In the data rows, the value 128 means zero.
Some points, one per row:
[150, 159, 138, 97, 108, 123, 121, 110, 101, 150]
[82, 156, 100, 109, 136, 118, 94, 147, 140, 136]
[144, 128, 141, 103, 113, 128, 102, 93, 123, 136]
[141, 152, 133, 115, 123, 165, 96, 136, 113, 148]
[136, 149, 159, 138, 93, 112, 124, 101, 109, 136]
[147, 121, 121, 82, 121, 135, 114, 102, 166, 154]
[113, 123, 108, 124, 142, 151, 129, 115, 147, 161]
[106, 141, 117, 147, 152, 145, 137, 147, 154, 124]
[96, 155, 139, 158, 156, 63, 146, 105, 119, 106]
[169, 149, 114, 79, 126, 180, 105, 128, 109, 151]
[132, 102, 131, 181, 114, 69, 156, 127, 81, 141]
[134, 121, 144, 89, 135, 144, 116, 154, 108, 146]
[105, 195, 140, 150, 110, 118, 107, 118, 150, 147]
[108, 135, 84, 153, 134, 120, 118, 134, 128, 135]
[171, 92, 164, 124, 127, 106, 150, 139, 101, 125]
[171, 134, 142, 124, 101, 105, 138, 103, 89, 150]
[133, 85, 115, 132, 150, 172, 134, 140, 152, 123]
[114, 88, 136, 167, 132, 70, 129, 100, 140, 146]
[151, 100, 160, 106, 120, 99, 137, 126, 117, 114]
[108, 136, 147, 155, 149, 109, 150, 153, 125, 108]
29 more points follow, each with its number after it:
[117, 95, 121, 167, 134, 68, 173, 145, 114, 107] 0
[113, 149, 119, 91, 124, 138, 98, 113, 175, 145] 1
[166, 43, 140, 147, 151, 116, 182, 157, 94, 113] 2
[77, 240, 99, 89, 102, 186, 43, 104, 161, 150] 3
[73, 186, 97, 125, 146, 164, 104, 129, 162, 146] 4
[87, 188, 99, 90, 118, 166, 75, 128, 144, 138] 5
[102, 128, 88, 154, 131, 131, 139, 148, 138, 94] 6
[114, 108, 128, 137, 153, 127, 152, 168, 139, 96] 7
[124, 115, 105, 148, 142, 121, 146, 142, 164, 108] 8
[173, 117, 153, 118, 117, 142, 120, 117, 115, 140] 9
[111, 108, 127, 138, 152, 110, 164, 164, 135, 78] 10
[132, 144, 156, 162, 129, 80, 130, 86, 114, 140] 11
[156, 114, 157, 114, 114, 143, 126, 127, 101, 128] 12
[128, 105, 128, 156, 154, 131, 157, 157, 121, 99] 13
[139, 156, 109, 91, 110, 168, 81, 101, 142, 155] 14
[118, 153, 129, 108, 113, 136, 92, 121, 123, 133] 15
[124, 100, 108, 145, 137, 119, 155, 155, 153, 93] 16
[106, 122, 80, 140, 128, 170, 120, 138, 149, 120] 17
[150, 162, 90, 96, 105, 175, 78, 103, 149, 153] 18
[65, 195, 111, 145, 137, 152, 74, 154, 170, 102] 19
[178, 95, 160, 100, 124, 134, 133, 120, 105, 143] 20
[184, 104, 113, 87, 111, 111, 139, 103, 122, 154] 21
[87, 158, 86, 112, 152, 171, 94, 126, 190, 149] 22
[133, 145, 139, 128, 112, 136, 110, 123, 128, 128] 23
[86, 135, 94, 142, 130, 94, 137, 144, 145, 91] 24
[98, 190, 173, 148, 92, 107, 112, 110, 121, 118] 25
[90, 131, 136, 175, 144, 109, 157, 130, 124, 95] 26
[89, 147, 126, 132, 156, 113, 144, 150, 138, 115] 27
[185, 97, 133, 93, 109, 132, 132, 112, 106, 135] 28
Which of these numbered points is nearest to each point below, looking only along the 4 directions in which the first points spread most? Its number follows each.
[182, 12, 146, 160, 146, 88, 222, 156, 118, 100] > 2
[173, 117, 154, 116, 107, 139, 123, 117, 107, 145] > 9
[119, 94, 119, 151, 142, 143, 159, 153, 133, 98] > 7
[109, 114, 149, 153, 105, 62, 128, 95, 147, 98] > 11
[166, 34, 137, 177, 142, 98, 207, 165, 108, 87] > 2
[88, 137, 94, 136, 145, 179, 121, 124, 150, 123] > 17
[72, 200, 114, 124, 152, 119, 115, 126, 138, 160] > 19
[89, 133, 102, 136, 133, 164, 118, 147, 141, 103] > 17
[179, 106, 132, 85, 132, 167, 114, 127, 105, 175] > 28
[151, 44, 154, 174, 152, 90, 204, 169, 99, 76] > 2
[111, 190, 130, 125, 93, 152, 94, 114, 108, 144] > 15
[172, 107, 145, 98, 135, 134, 131, 152, 82, 149] > 12
[127, 108, 146, 161, 148, 103, 167, 113, 122, 92] > 0
[144, 141, 145, 117, 108, 121, 101, 120, 124, 119] > 23
[146, 121, 138, 66, 126, 148, 115, 117, 109, 156] > 9
